128 stands for zero in the data rows.
Some points, each followed by its number:
array([ 76,  20, 162,  95, 211, 131, 162, 119, 120, 112, 161, 170, 134, 140, 132, 198, 252,  55]) 0
array([123, 150, 115, 131, 101, 139, 159, 128, 140, 181, 167, 237,  86, 146,  11, 100,  27, 171]) 1
array([122, 144, 115, 132, 119, 163, 188, 104, 143,  64, 156, 168,  85, 178,  14, 112,  90, 167]) 2
array([136, 147, 117, 149,  84, 113, 109, 149, 106, 202, 157,  86,  98, 146,  68,  99,  58, 149]) 3
array([147, 151, 118, 139,  74, 135,  83, 141, 123, 178, 165, 154,  93, 118, 154, 109,  79, 175]) 4
array([130,  99, 140, 123, 165, 115, 114, 123, 136, 125, 124,  55, 150, 129, 188, 155, 191,  91]) 5
array([156, 184,  89, 128,  99, 138, 158, 129, 125, 117, 127, 235,  94, 173,  43, 103,   0, 164]) 6
array([139, 121,  99, 139,  90, 122, 144, 123, 143, 147,  94, 177,  90, 146,   0,  98, 100, 169]) 7
array([144, 128, 133, 125, 136, 128, 113, 129, 123, 146,  85,  75, 149, 118, 222, 143, 125,  90]) 8
array([132, 149, 151, 119, 126, 142, 103, 123, 133, 113, 109, 112, 162, 100,  87, 144, 185,  87]) 9
array([146, 203, 111, 144,  41, 107,  70, 170,  86, 210, 105, 190, 131, 129,  73, 100,  65, 165]) 10
array([131, 156, 151, 114, 143, 128, 143, 132, 126, 145,  74, 152, 163,  69, 177, 141, 138, 102]) 11
array([133, 143, 124, 142, 117, 145, 161,  99, 170,  94, 134, 186,  85, 173,  45, 116,  98, 178]) 12
array([121, 128, 122, 138, 110, 140, 135, 135, 112, 139, 169, 151,  96, 146,  54, 108,  53, 171]) 13
array([147, 137, 141, 111, 147, 132,  98, 133, 144, 141,  80,  81, 153, 104, 188, 150, 200,  85]) 14
array([141,  98,  76, 142,  50, 127,  92, 154, 109, 185, 168, 173, 112, 139,  71, 104,  53, 163]) 15
array([147,  53, 149, 111, 167, 136, 125, 132, 141, 157, 168, 109, 141,  89, 212, 140, 156,  86]) 16
array([122, 111, 142, 115, 125, 129,  97, 126, 109, 111, 115,  55, 139, 107, 236, 145, 196,  87]) 17
array([100,  84, 144, 115, 171, 129, 118, 128, 146, 138,  78, 104, 142, 105, 181, 163, 244,  75]) 18
array([114,  77, 141, 127, 176, 118, 128, 129, 134, 116, 100, 140, 127, 111, 158, 163, 149,  80]) 19
array([162, 194, 103, 140,  53, 107,  11, 179,  82, 246, 110, 114, 148, 145, 131, 106,  96, 157]) 20
array([108, 147, 148, 119, 160, 118, 129, 127, 139, 142, 105, 121, 178, 120, 222, 143, 233,  90]) 21
array([116,  89, 108, 134, 133, 125, 135, 127, 140,  94, 133, 181,  95, 127, 136, 102,  56, 181]) 22
Which three points above are nearest to each new point by angle, seen from the average point of the numbered points? Their numbers follow each, nearest first.
array([120,  71, 146, 122, 199, 107, 117, 125, 123, 152, 129,  34, 166, 106, 172, 161, 169, 104]) 5 16 17
array([103,  45, 161,  88, 201, 124, 116, 123, 110,  92, 177, 119, 107, 143,  88, 184, 237,  63]) 0 19 18
array([ 87, 123, 146, 114, 173, 121, 138, 123, 116, 118, 129, 147, 139, 150, 117, 164, 141,  78]) 0 19 18
array([121, 144,  96, 139,  90, 121, 121, 140, 123, 167, 142, 123, 129, 148, 152, 101,  73, 167]) 4 3 15
array([141, 150, 149, 123, 157, 114, 134, 132, 120, 106, 118,  55, 153,  99,  90, 144, 200,  96]) 9 5 14
array([154, 109,  86, 137,  65, 101,  39, 161, 115, 187, 138, 144, 150, 133, 252, 108,  30, 183]) 4 20 15
array([114, 191, 120, 127, 117, 139, 118, 119, 153, 133, 117, 193, 111, 157,  90, 104,  82, 185]) 6 12 1
array([151, 164,  93, 147,  98, 136, 117, 141, 118, 127, 148, 185, 117, 162,  62,  93,  22, 163]) 6 13 1
array([ 98,  65, 154, 110, 190, 124,  88, 123, 116, 112,  98, 107, 130, 151,  68, 159, 216,  76]) 0 18 19
array([129, 131, 113, 130, 115, 142, 163, 114, 127, 101, 125, 164, 110, 163,  83, 105,  15, 165]) 6 13 2
array([111, 163, 112, 149, 104, 121, 127, 126, 130, 152, 188, 219, 105, 119,  40,  97,  76, 176]) 1 13 6
array([110,  72, 165, 116, 160, 123, 127, 126, 156, 150, 145, 155, 165,  88, 114, 138, 167,  90]) 0 19 16
